Each row is where one point has got to under a steady rotation. How many ticks took it there?
The counts run from 0 to 76.
[ 21  -4  51  11 -10 -16   3   0  -8  -4 -10 -11 -28  11  18 -13  15  -9
  40 -22 -20 -18  24]
51
[ 18 -26  30  -4 -34  -9  -3  -9 -27  12  -3 -21 -39  17  15 -17  35   1
  18  -8 -16 -10  29]
26
[ 16 -27  11   5 -22  11  16  17  -4  -5 -30 -25 -24  -4  25 -22  -8   9
  32 -27 -37   1  -6]
65
[ 15 -22  31  -6 -28 -14  -2  -6 -28  15 -11 -23 -41  20  13 -20  45   5
  18  -7 -21  -7  22]
14
[  7 -27  17  16   1   3  14  39  15  10 -27  20  -6 -22   3 -14  14  -9
  29 -41 -30 -10  -3]
70
[ 12  -7  32  36   1  -2  23  22  22   9 -13  24 -29 -19   6  -1  24 -20
  27 -20 -33 -24  13]
34
[ 19 -30  13 -12 -35  -1   5   4 -20  13 -19 -27 -46  10  22 -12  25  18
  11   9 -36   7   0]
1
[ 12 -33   2  31 -12  17  25  26  22  11 -23  14 -15 -28  21  -3  14 -12
  18 -20 -32  -8  -8]
59
[ 23 -38  23  14 -45   9  12 -13 -15  10  -7 -21 -39   2  30  -4  29  -9
  12   1 -21 -13  14]
37
[ -1 -37  21  13 -20  -4   6   5 -12  26  -6  23 -16  -4  -4 -14  61  -8
  11 -22 -14  -8  13]
32
[  9 -26  16  -1 -13  -3  10  21   1  -5 -31 -24 -31  -4  25 -21   5   9
  38 -20 -42   2  -3]
53
[  1 -17   9   6   5 -15  13  37   7   8 -31  21 -31 -19  -2 -18  33  22
  27 -13 -42   2 -11]
5
[ 26  -8  49  16 -13  -4   7  -1  -6  -3  -5 -12 -20   5  22  -9   9 -10
  41 -31 -19 -25  26]
63
[ 10 -53  12  32 -34  28  23   8   1  19 -15   6 -19 -21  29  -1  21 -12
   6 -10 -25  -5  -2]
60
[  8   0  27  -2  10 -25  14  26   2  14 -22  10 -27  -5 -13 -15  40   4
  33 -19 -35  -1   2]
4
[ 16 -34  23  12 -38  10  13 -13 -21  14 -12 -21 -44   6  25  -9  25  -1
   8   7 -26  -9   9]
25
[ 10 -11  29  -9  -1 -30  -1   6 -20  14  -8  -2 -39  13  -8 -23  52  11
  28 -13 -29  -2  20]
3
[ 13  -7  35 -12  -7 -29  -1   8 -19   8 -14 -11 -31  18  -1 -26  44   9
  31 -19 -28  -5  22]
15
[ 16 -11  40  30 -13 -12   9  -1   4  17   3  18 -28  -5   0   3  48 -18
  15  -2 -15 -25  26]
9
[ 21   2  42  33   2 -10  20   9  11  10  -9   8 -39 -11   5   3  21 -11
  34  -2 -25 -28  17]
10
[ 15 -27  23 -15 -24 -18   1  -6 -32  16  -7 -12 -35  20   5 -19  46  11
  14   3 -30  -2  11]
2
[ 13 -20  17  33 -16  11  26  20  19  11 -25  10 -38 -27  22   5   9 -11
  23  -5 -35 -17   3]
35
[ 18 -43  10  26 -34  28  24   6   6  11 -15  -3 -26 -18  28   0  16 -10
   6   2 -25 -11   0]
48
[ 11 -25  16  37 -17  19  25  25  17   7 -23  11 -27 -25  22   4   7  -9
  14 -16 -34 -16  -6]
47
[ 21 -20  15   9 -28  -4  14  18   0  -2 -22 -19 -50  -5  30  -8   7  16
  23  17 -39   2  -2]
0
[  5 -42   7  25 -11  24  20  32  19  18 -26  10  -6 -27  17  -8  16  -5
  18 -25 -32  -8 -18]
71
[ 17 -41  28  19 -40  14  10  -8 -11  14  -3  -8 -30   0  29  -2  25 -12
   6  -7 -14 -18  16]
49
[ 15 -52  32  29 -38  20   7  -9  -7  20   3  10  -6  -3  22  -5  26 -18
   6 -18   0 -19  17]
73
[ 11 -44   8 -11 -31   8   5  12 -16   4 -24 -22 -13   3  27 -27  20  10
  19 -28 -28   5 -10]
66
[ 12 -44  15 -13 -25   3  -2   7 -23  15 -17 -13  -6  11  13 -27  40   7
  13 -31 -18   7   0]
67
[  1 -21  27  14  -1 -10   3  19   1  15 -16  20  -2  -7  -8 -18  43 -14
  30 -45 -22 -13  12]
57
[  5 -37  24   2 -12  -6  -1   3 -20  21 -16   9  -3   1   0 -27  54  -8
  17 -42 -15  -8  15]
56
[  3 -17  34  26  -5  -8   7  10   2  22  -2  33 -15 -12  -3  -6  50 -23
  23 -25 -17 -18  17]
33
[  0 -32  33  -5  -7  -7 -10   4 -20  12 -10   4  -1   7   0 -28  45  -3
  27 -43 -17  -3  17]
68
[ 23 -27  45  23 -27   5   8 -13  -8  13   5  -6 -17   6  26  -3  21 -17
  23 -19  -8 -24  27]
62
[ 22 -32  14  -1 -35   5  11  -1 -23  10 -11 -24 -51   8  23 -11  25   5
   9  10 -28  -1  10]
13
[  9 -54   9  25 -24  26  15  11   7  22 -15   9  -4 -17  26  -2  22 -10
   4 -18 -17  -9  -4]
72
[ -1 -18  10   3   3 -15  16  32   3   6 -26   7 -31 -16   0 -21  30  13
  27 -23 -46   5  -7]
17
[  5 -54  -1  11 -19   6  13  11 -11  28 -16  17 -24 -12   1 -13  54  -1
  -3  -4 -26   5   2]
19
[  7 -45  -1 -11 -27   8   8  20 -18   9 -32 -17 -22  -2  19 -31  22  13
  16 -22 -33  11 -11]
54
[ 24  -7  31  29 -13  -3  27  13  16   1 -19  -5 -54 -11  17   5   1  -1
  27  11 -39 -15   6]
11
